Where one turn sends some rows of the set: a few examples, then the rows asked:
Q829: [-1.46 -0.34 -1.55  1.51 -0.81  0.98 -0.24  0.81  0.58  1.30 -0.12 -0.65]
Q469: [ 3.09 -1.01 -0.40  0.17  0.33 -0.59 -1.18 -2.33 -0.50  0.23  0.59  0.43]
Q39: [ 1.21  0.01  0.27  0.92 -0.91  1.27  0.04  1.45  2.64  0.66  0.25  0.17]
Q754: [ 0.14  0.19  0.85  2.75 -1.55  0.91 -0.94 -1.29 -0.34  1.22  0.75  0.14]
Q943: [ 2.35 -1.72 -0.16 -0.90  1.66 -1.10 -0.80  0.74  0.20  0.32 -0.46 -0.79]
Q888: [-0.58  0.24  0.98  2.27 -1.09  1.12 -0.74 -1.39  1.25  0.88  0.64  0.30]
Q587: [-1.07  0.07 -1.87  1.03 -0.31  0.40  0.50  1.39  0.11  1.43 -0.85  0.21]
Q340: [ 0.75 -3.49 -0.46  1.28  0.83 -1.39 -1.28  0.42 -0.01  1.80  0.68  0.71]
Q293: [ 1.13 -1.16 -1.09  1.24 -1.99 -1.99  0.39 -1.16 -1.07  1.05 -0.30  1.00]
Q107: [ 1.15 -1.21 -1.40  0.54 -1.02 -0.94 -0.04  2.06 -1.49  1.10  0.88  0.17]
Q19: [-0.76  0.96 -0.10 -0.57 -0.28  1.28 -0.19 -0.08  1.23 -0.47  0.82 -0.88]
Q690: [ 0.38 -1.90  1.17 -0.30 -0.02 -1.18 -0.07 -0.51 -0.14  1.29 -0.94  2.41]
Q602: [-0.27 -0.78  1.26  0.20  0.74 -0.61  0.51 -0.64 -0.87 -0.46 -1.41 -1.30]
Q371: [ 0.27 -1.90 -0.33  0.76  1.24 -0.32 -0.31 -1.72 -0.36  0.07  2.96  0.12]
Q164: [ 0.39  0.28 -1.57  1.87 -0.58 -0.05 -0.90 -0.26  1.93  0.28  2.32 -0.50]
Q561: [-0.13 -2.07 -0.70 -1.06 -0.50 -1.06 -0.49  1.31  0.04  0.06 -0.17  2.39]
Q669: [ 1.34 -1.98  1.53  0.90  1.02 -1.20 -1.74  0.52  0.55  0.95  1.75  1.03]
Q299: [ 0.26 -0.88 -0.80 -1.02 -0.59 -1.29 -0.01 -1.42 -2.23  0.91  0.29  0.39]
Q518: [ 2.47 -1.25  0.47 -0.11  0.09  1.03  0.54 -1.80 -0.88  0.70 -0.85 -0.26]
Q226: [-0.12  0.25  0.42 -0.67  0.05  1.64 -0.82 -0.74  1.05 -1.43 -0.12 -0.56]
Q824: [ 1.92  0.07  0.21 -0.12  1.14 -1.13 -0.04  0.57  1.39 -0.57  0.68  2.30]
Q999: [ 0.00 -0.29 -1.51  1.59  0.03 -1.30 -0.73 -0.06  1.42 -0.27  2.30 -1.27]
Q749: [ 1.55 -1.19  0.35  1.03 -0.71  1.02  0.47  0.96  2.56  1.04  1.22  1.18]
Q111: [ 1.57 -2.07 -0.28  2.47 -0.88  0.76 -0.66 -1.12 -0.35  0.30 -1.32  1.43]
Q241: [ 0.84 -0.82 -0.93  0.55  2.90 -0.83 -1.17 -0.75 -0.62  0.45  0.14 -1.15]

Q299 -> Q943
Q587 -> Q226
Now these:
Q241 -> Q561
Q888 -> Q164
Q111 -> Q371

Where one turn sends some rows of the set: a few examples, then the rows asked:
Q270: [ 1.26  1.08 -0.50 -0.12  3.78 -1.65  0.52 -1.70 -2.72 -0.75 -1.67 -0.34
 -0.42 -1.27  1.02 -1.54]
Q146: [-2.64  1.39 -0.11 -1.42  3.40 -1.08  0.20 -0.79 -3.70 -1.53 -2.00  0.65
 -0.07 -2.18  1.51 -0.24]
Q523: [-0.64  0.65  0.16 -1.73 -0.50 -0.10  0.72 -1.07 -2.35  0.78 -0.72 -1.47
 -0.84 -0.69  1.44 -2.35]
Q343: [-0.70  0.71  0.00 -0.90 -1.29 -0.09 -0.26 -0.36 -0.27 -0.99 -1.91  0.58
 -1.47 -1.51  2.72 -2.02]
Q204: [-0.29  0.72  0.48 -1.50 -0.89 -0.25 -0.25 -0.92 -2.37  0.62 -0.51 -2.17
 -0.05 -1.14  0.78 -1.74]
Q259: [-0.71  1.44  0.37 -0.09 -0.03 -1.71 -0.70  0.56 -3.51  1.42 -1.85 -0.63
  1.76 -2.26  0.64  0.29]
Q640: [-2.31  0.79  0.85 -0.88  3.11 -2.23 -0.43 -0.56 -1.12  0.20 -2.09 -1.30
  1.43 -2.30  0.13  1.52]
Q555: [ 2.24  1.62 -0.20 -0.64  3.80 -1.72 -0.01 -1.27 -2.39 -0.55 -2.55 -0.84
 -0.11 -1.45  1.53 -0.62]
Q717: [ 0.33  1.50 -0.10  1.19  2.92 -0.87 -0.02 -0.31  0.79 -1.47 -0.84 -0.10
  0.66 -1.78  2.49  0.87]
Q625: [-0.86  0.32  0.06 -0.40 -1.48 -0.02 -0.75 -0.64 -0.65 -1.13 -1.07  0.39
 -1.08 -1.87  1.71 -1.87]
Q434: [-3.20  0.22  0.46 -0.41  3.35 -1.97  0.59 -0.97 -1.49  0.20 -1.49 -0.48
  0.77 -2.04 -0.07  0.20]
Q123: [-0.03  1.10 -0.27  1.45  2.88 -0.69  0.01 -0.47  0.60 -1.58 -0.40 -0.12
  0.67 -1.78  2.16  0.66]
Q180: [ 0.45  1.32  0.70 -1.93 -0.99 -0.37 -0.73 -0.58 -1.94  0.70 -1.34 -2.51
  0.18 -1.22  1.33 -0.78]
Q294: [ 0.16  1.15  0.44 -1.01 -1.74 -0.38 -1.47 -0.08 -0.19 -1.03 -2.15 -0.35
 -0.48 -2.03  2.20 -0.77]
Q525: [-1.77  1.45  0.79 -1.58  3.45 -2.26  0.13 -0.09 -0.60  0.60 -3.38 -1.11
  0.83 -2.02  1.56  1.62]
Q30: [-0.24  1.07 -0.23  1.51  3.07 -0.61  0.45 -0.54  0.54 -1.56 -0.47  0.21
  0.38 -1.66  2.32  0.18]
Q505: [-2.34  1.93 -0.05 -1.82  3.59 -1.12  0.38 -0.43 -3.33 -1.31 -2.88  0.49
 -0.25 -1.98  2.36  0.11]
Q428: [-1.85  0.61 -0.36 -0.01 -0.74 -0.66  0.90 -0.75  1.17 -0.60 -3.22 -0.21
 -1.00 -1.28  0.78 -0.64]
Q727: [ 0.53  1.74  0.39 -2.49 -0.69 -0.33 -0.05 -0.31 -1.71  1.01 -2.10 -2.14
 -0.47 -0.74  2.52 -1.06]
Q996: [-0.11  1.13  0.25 -1.35 -1.52 -0.16 -0.74 -0.14 -0.05 -0.88 -2.30  0.19
 -1.13 -1.60  3.01 -1.22]
Q547: [-1.76  1.02 -0.50 -0.17  0.72 -1.44  1.57  0.10 -3.57  1.65 -2.04  0.84
 -0.21 -1.28  1.78 -1.69]
Q366: [ 0.04  1.44 -0.27  1.08  3.19 -0.82  0.30 -0.25  0.77 -1.38 -1.14  0.12
  0.32 -1.57  2.94  0.55]
Q871: [-1.86  1.90  0.32 -1.73  3.17 -1.42 -0.98 -0.42 -3.34 -1.68 -2.47 -0.27
  0.82 -2.52  1.42  1.04]
Q912: [-2.04  0.36 -0.19  0.24 -0.91 -0.74  0.58 -0.87  0.97 -0.82 -2.84 -0.46
 -0.59 -1.58  0.23 -0.51]
Q281: [-3.24  0.56  0.12 -0.89  3.87 -1.91  1.59 -0.88 -1.17  0.45 -2.15  0.11
 -0.29 -1.60  1.22 -0.43]
Q502: [-1.69  0.65 -0.10  0.11 -1.08 -0.87  0.14 -0.65  1.16 -0.73 -2.95 -0.83
 -0.25 -1.64  0.23 -0.05]
Q666: [-0.72  1.99 -0.20 -0.97  0.75 -1.73  1.23  0.78 -2.91  2.00 -3.32  0.51
 -0.10 -1.18  2.95 -0.65]
Q720: [ 1.81  1.48 -0.29 -0.53  3.83 -1.68  0.60 -1.45 -2.36 -0.51 -2.32 -0.42
 -0.57 -1.21  1.65 -1.17]
Q636: [-0.06  2.30  0.20 -0.93  0.30 -1.80 -0.19  1.01 -2.88  1.76 -3.26 -0.49
  1.12 -1.89  2.18  0.57]
Q148: [-1.38  0.90 -0.05 -0.18 -1.01 -0.95  0.13 -0.45  1.34 -0.60 -3.49 -0.72
 -0.37 -1.55  0.74  0.17]
Q858: [-2.37  1.41  0.32 -1.64  3.83 -2.08  1.23 -0.30 -0.69  0.78 -3.40 -0.39
 -0.12 -1.45  2.17  0.52]
Q832: [-0.40  0.53  0.41 -0.58 -1.76 -0.23 -1.53 -0.50 -0.46 -1.18 -1.24 -0.24
 -0.30 -2.20  1.51 -1.17]
Q329: [-0.18  1.25  0.15 -2.27 -0.39 -0.20  0.87 -0.63 -1.92  0.93 -1.82 -1.54
 -1.16 -0.44  2.56 -2.01]
Q679: [-2.44  1.39  0.28 -1.38  3.17 -1.25 -0.58 -0.71 -3.75 -1.67 -1.83  0.07
  0.68 -2.52  0.94  0.42]
Q144: [-1.76  2.14  0.16 -2.10  3.48 -1.35 -0.41 -0.11 -3.06 -1.32 -3.18  0.03
  0.18 -2.15  2.34  0.90]
Q61: [-1.62  1.03 -0.16 -0.28 -0.85 -0.87  0.67 -0.45  1.40 -0.52 -3.68 -0.57
 -0.72 -1.32  1.06 -0.21]
Q442: [-0.22  1.21 -0.37  1.26  3.17 -0.61  0.67 -0.44  0.63 -1.39 -0.79  0.32
  0.11 -1.48  2.79  0.08]
Q391: [ 1.60  1.03 -0.28  0.07  3.55 -1.63 -0.15 -1.80 -2.76 -0.77 -1.54 -0.77
  0.14 -1.63  0.52 -1.13]
Q55: [-1.65  0.81 -0.04  0.35  0.19 -1.58  0.38  0.06 -3.77  1.38 -1.06  0.20
  0.87 -1.88  0.40 -1.07]
Q965: [ 2.08  1.45 -0.06 -0.34  3.52 -1.83 -0.31 -1.37 -2.51 -0.73 -2.01 -1.09
  0.36 -1.72  0.76 -0.62]

Q281 -> Q525
Q871 -> Q146
Now these:
Q523 -> Q727
Q61 -> Q502
Q625 -> Q996
Q555 -> Q391
Q123 -> Q442
Q547 -> Q636

